One vector is turned by the same rotation once a tick. Each row is the vector after some number of ticks, and that number follows the row.
The counts run from 0 to 207.
[ 73 104 155 132 132  89 160 147  90 114 140 137  95  78 137 165 139 132
  95 124  87 139 143  94 114 121  99 160 160 131 104  89 119 151 160 110
 143 109 162 135 145 160 108  94 118 139 130 135 126  65 144 155 119  98
 143] | 97
[ 50 107 179 102 113  80 137 143 122 146 117 134 126  90 148 198 104 126
  95 126 103 156 142 141 121 142 110 145 144 102 131 126 108 151 155 119
 149 110 149 115 158 109  92 107 113 160 135 152 110 113 130 156 109  88
 168] | 123
[ 49 106 174 130 120 112 127 140  96 138 116 142 136  98 146 178  97 165
  85 141 109 162 137 123 103 147 109 123 147 105 134 117 128 157 192 126
 140 134 127 143 134 133 105 111  92 145 142 159  88  98 125 122 107  76
 159] | 130
[ 62 114 155 117 114 102 152 126  94 135 125 154 108  80 144 145 145 117
 105  96  84 159 156  80  93 125  90 163 150 123 134  95 133 156 156 115
 120 116 154 129 140 148 124  92 111 133 133 140 110  57 142 150 125 104
 126] | 102
[ 71 122 162 146 127 101 139 156  75 136 144 162 113  73 155 192 125 142
 115 139 109 156 135  99 129 123 122 164 144 118 107  89 129 156 177 136
 120 141 175 115 133 130 138 110 112 122 131 123 130  72 135 151 104  86
 174] | 21
[ 56 117 179 130 114 124 100 133  97 115 135 167 127  90 114 181 110 145
  82 127 103 153 133 125 136 144 115  98 122 135 125 119 151 175 168 136
 117 123 114 156 122 168  98 132 112 153 117 138  83 103 144 132 120  87
 162] | 138
[ 73 101 167 116 112 132 104 106 101 143 102 176 134  91 135 173 121 127
 107  89  79 155 142 111 108 148 124 151 114 126 159 132 135 166 156 120
  94 131 128 131 138 141 103 106 114 143 135 141 105  60 156 124 122  94
 172] | 2
[ 74 107 176 137 122  97 131 145 100 149 135 153 123  91 132 213 128 137
 104  99  94 142 135 110 143 117 137 148 156 136 105 118 134 133 141 135
 126 135 180 114 149 123  99 122 131 148 113 100 131  99 159 155 117  90
 191] | 15
[ 57 115 153 102 112 107 144 127 132 139 105 138 113  84 143 193  76 122
 107 151  83 164 150 132 103 125 134 145 143  96 122 117 111 140 137 118
 125 126 135 110 151  98  82 126  97 153 121 134 110  99 119 179 114  98
 157] | 48
[ 52  89 169 120 131 113 161 140 122 109 128 136 102  89 131 176 100 154
  85 149 104 157 123 128  98 144 114 142 140 111 127 113 111 169 181 103
 144 117 115 130 149 139 101  96 105 151 155 164 113 102 137 163 111 106
 148] | 201
[ 68  95 139 132 127 159 125 125 109 113 140 175  97  84 130 182 110 135
  95  95  90 147 113 119 100 137 153 142 127 135 121 129 127 176 158 109
  99 122 106 114 134 163  88 108 102 119 129 149 112  63 138 154 153 109
 158] | 75
[ 61 104 161 113 107 130 134 112 128 102 128 180 103  76 120 172 106 126
 100 128  87 162 145 124 131 125 127 154 100 127 151 112 127 183 148 111
  90 108 105 119 133 171  95 108 125 162 117 124 110  75 157 149 118 106
 174] | 69
[ 63 115 192 121 105 106 100 132 101 112 124 175 134  88 112 174 119 130
  88 113  91 165 147 124 143 138 112 116 114 140 147 120 146 170 161 133
 107 124 112 148 116 157 103 126 116 150 121 134  88  87 156 133  94  84
 165] | 139
[ 59 100 163 125 121 132 137 127 108  89 137 170  95  85 112 180  96 151
  93 146  96 146 132 130 132 127 134 120 121 126 122 101 128 184 158 117
 109 108  97 136 129 190  84 124 121 155 117 141  99  90 146 145 124 104
 155] | 67
[ 42 103 163 123 137 141 171 120 104 119 132 160 106  96 125 170 101 166
  85 134 121 150 128 123  89 137 112 150 138 109 138 111 114 182 184 112
 124 124 113 126 149 147 110  96 105 155 140 156  99  98 124 130 121 102
 148] | 204
[ 79 141 154 118  94  87 135 123  81 150 119 158 110  79 111 157 131 113
  92  85  73 160 156 115  84 161  95 111 155 137 113 118 143 172 159 125
 115 134 154 136 150 156 122 112 100 131 120 153 101  94 125 159 131  95
 122] | 109
[ 81 105 151 159 112  93 166 127 100 135 127 156 100 107 106 181 119 132
  85 111  87 133 127 102 115 124 138 147 166 141  92  97 139 135 152 110
 128 137 160 135 147 155  99 105 132 150 119 127 134  89 176 169 101 100
 181] | 89
[ 66 139 148 114 106 105 152 101  91 164 113 167 116  86 116 152 125 132
 106  88  81 156 162  96  94 133  87 144 155 116 130 108 133 158 145 130
  93 128 162 125 172 147 115 109  98 151 109 137  98  89 120 140 133 101
 130] | 107
[ 75 119 138 164 114 135 143 136  83 155 118 171 117 100 124 185  97 148
  99 136  87 159 122  96 114 127 148 132 160 129 107  97 150 136 168 128
 102 165 145 132 126 125 113 133  97 121 123 122 118  71 158 158 103  79
 178] | 159
[ 70 118 165 145 118 112 121 138  86 145 143 179 120  91 114 206 131 127
  96  79  95 151 112 127 129 139 152 127 153 143  99 127 141 154 156 138
 116 140 161 115 139 144 117 125 127 121 106 116 127  95 158 155 128  88
 190] | 12
[ 61 118 151 117 111 119 145 132 119 135  96 146 111  87 144 184  74 138
  95 163  95 174 141 131  97 138 127 140 141  98 128 105 128 150 173 114
 124 147 127 116 137  98 106 120  89 138 137 154 106 104 122 175 101  82
 153] | 51
[ 64 123 144 127 123 104 179 130  96 141 143 164  99  84 138 150 144 141
 116 103  97 154 151  97 111 106  98 182 144 115 127  79 123 170 159 121
 115 112 164 109 151 154 135  93 112 138 122 124 128  63 141 150 129 104
 144] | 99
[ 63  96 154 146 115 139 132 134 108 172 124 164 124  97 132 194 116 130
  95  93  88 171 125 102 118 113 155 137 153 113 112 119 154 129 152 125
 111 142 136 124 118 106 103 135  99 116 113 111 118  67 159 152 127  87
 180] | 157
[ 64  97 169 123 114 129 125 120 122  87 130 165 102  73 118 172 106 120
  91 140  81 156 141 122 132 127 130 133 117 125 137 112 133 182 155 105
 110 111  92 136 120 172  85 121 131 155 133 144 118  74 161 153 121 110
 157] | 68
[ 65 116 166 135 123  99 144 162  93 142 151 150 117  71 151 191 141 139
 112 111 112 168 141 110 132 104 127 166 143 118 108 102 131 158 160 137
 125 127 171 109 132 122 136 115 118 120 113 117 140  80 150 150 123  86
 175] | 20
[ 81 145 158 104  90  72 126 122 100 142 108 157 114  81 119 172 106 106
  98 109  76 155 163 130 104 169 106 133 155 140 119 112 130 157 140 129
 109 133 168 123 158 138 109 109 120 153 114 147  97 110 132 176  98  94
 153] | 114
[ 88 118 144 167 111 102 160 130  85 142 131 174 100  99 104 176 113 137
  91 120  89 144 127 109 117 151 145 149 162 142  99  95 139 148 167 117
 106 151 157 119 137 151 122 105 133 130 123 130 131  89 172 165  96 101
 189] | 88
[ 71 118 151 139 102  88 155 142  96 118 137 141  96  76 124 178 127 131
  98 148  77 158 145  98 141 103 120 127 158 128  95  76 150 150 144 121
 134 124 147 137 118 155 113 132 122 139 116 106 135  71 169 164 117  94
 152] | 168
[ 73 118 141 132 130 111 167 141  75 135 141 156  91  67 144 156 134 144
 103 116  88 146 141 102 100 124  91 160 159 118 109  88 117 160 165 124
 121 114 167 124 157 170 122  92 100 134 124 139 117  62 123 142 133 101
 139] | 100
[ 71 130 152 141 128 115 148 153  73 144 134 150 115  72 156 173 129 160
 113 139 109 160 136  81 111 109 110 155 151 113 121  87 129 151 175 142
 116 155 165 122 132 135 138 118  96 125 123 125 117  62 120 138 119  79
 153] | 25
[ 42 100 179 108 112  95 166 135 138 118 130 130 109  89 123 180 101 125
  90 141 102 170 134 137 105 133 115 149 138 113 131 111 118 168 160 105
 145 108 115 116 151 123 106 101 120 155 141 151 124 114 145 174 116 109
 154] | 198
[ 63 126 135 114 111 128 149 123 107 134 131 143  88  60 123 167 117 133
 104 127  75 174 146 103  86 118 120 131 143 113 112 104 136 168 150 121
  99 119 136 112 148 152 104 126  71 123 120 129 113  71 116 166 162 103
 113] | 179
[ 32 111 188 117 101 120 142 122 110 147 120 161 147 103 125 167 109 152
  98 111 114 176 138 130 115 135 102 137 124 107 158 116 142 170 172 132
 111 130 118 137 139 116 133 116 112 155 124 139  89 100 146 118 108  80
 162] | 132
[ 69 115 156 136 119 102 182 140  99 132 148 165  95  74 129 167 140 127
 106 111 107 149 143 110 127 110 116 184 149 130 119  76 123 167 161 118
 115 112 164 108 145 147 135  97 135 139 117 120 135  79 154 157 113  97
 168] | 95
[ 66 145 152 117 105  99 136 125  91 138 129 157  98  75 115 177 100 131
 113 127  84 161 159 123 111 123 110 106 155 118 102  98 144 157 134 151
  89 135 153 123 147 155 102 141  95 146  91 110  94 107 112 156 134  86
 131] | 37
[ 60 132 170 106  98  75 138 125 103 151 138 150 111  82 116 194 112 112
 104  93  89 156 146 156 115 152 118 119 150 129 108 125 120 169 138 138
 125 117 163 105 167 140 112 120 105 138  96 139 106 125 120 176 134  93
 147] | 116
